In the data rows, zero lies at 4.5, halfway between 4 and 5.
Some points, one per row:
[5 6 7 6 4 6 6 5 7 6]
[4 6 7 6 4 7 6 4 7 6]
[5 6 6 6 4 5 5 5 8 6]
[4 5 7 7 5 6 6 4 8 6]
[4 4 7 7 4 6 6 4 8 6]
[5 5 6 7 4 7 5 5 7 6]
[4 6 7 6 4 6 6 4 7 6]
[6 4 7 7 5 6 6 4 7 6]
[5 5 6 6 6 6 5 4 7 5]
[6 6 4 6 6 6 6 6 7 6]
[6 6 6 6 5 6 6 5 6 6]
[7 6 6 6 6 6 7 7 7 5]
[6 6 6 6 6 6 6 6 6 7]
[6 5 5 5 5 6 6 6 5 6]
[7 6 4 5 6 6 7 7 6 7]
[7 7 5 6 7 5 6 6 4 7]
[7 6 4 4 7 6 7 7 6 7]
Then 10 other points, each followed by its number:
[8 7 5 4 7 4 5 7 6 7] 0
[7 8 4 5 8 6 6 7 5 7] 1
[7 7 5 4 8 5 6 6 6 8] 2
[6 7 6 5 7 4 8 7 5 5] 3
[6 7 4 5 7 4 7 6 6 5] 4
[6 7 5 6 7 4 8 8 4 5] 5
[6 7 6 5 7 5 7 7 4 5] 6
[7 7 5 4 7 5 7 7 6 5] 7
[6 7 4 6 7 4 8 6 5 4] 8
[7 6 5 6 7 5 7 7 6 6] 9
Which of these numbered points is nearest to each point below, ignoring the 2 directions in which the first points spread most? Its number follows each.
[6 6 6 6 6 5 7 6 6 6] > 9
[6 8 6 6 7 8 6 6 6 7] > 1
[6 6 6 6 6 5 6 6 6 6] > 9
[5 4 6 7 5 6 6 5 7 5] > 9
[6 8 6 4 7 9 4 6 4 7] > 1
[6 6 7 7 6 6 6 6 6 4] > 6
Here are 10 other points, each followed by its number:
[6 6 5 6 6 5 8 7 6 6] 0
[6 5 5 4 7 4 7 8 6 7] 1
[7 7 5 5 7 5 7 8 6 6] 2
[7 6 4 5 6 6 7 8 6 6] 3
[7 7 6 4 8 6 7 7 6 7] 4
[7 7 5 4 7 5 6 7 6 7] 5
[7 8 6 6 7 6 6 6 5 8] 6
[7 7 5 4 7 7 6 7 5 7] 7
[7 7 6 5 8 7 6 6 6 7] 8
[6 7 6 5 8 8 5 6 6 7] 9
Which of these numbered points is nearest to each point below, ignoring the 2 directions in which the first points spread most? Its number follows each.
[4 5 7 7 5 6 5 4 8 6] > 5
[6 6 5 7 4 7 6 6 6 6] > 3
[7 6 7 6 6 7 6 7 6 6] > 7
[5 6 6 6 6 6 8 5 7 7] > 0
[6 6 5 6 4 6 6 6 7 7] > 3
[6 6 6 7 5 6 6 6 6 6] > 3
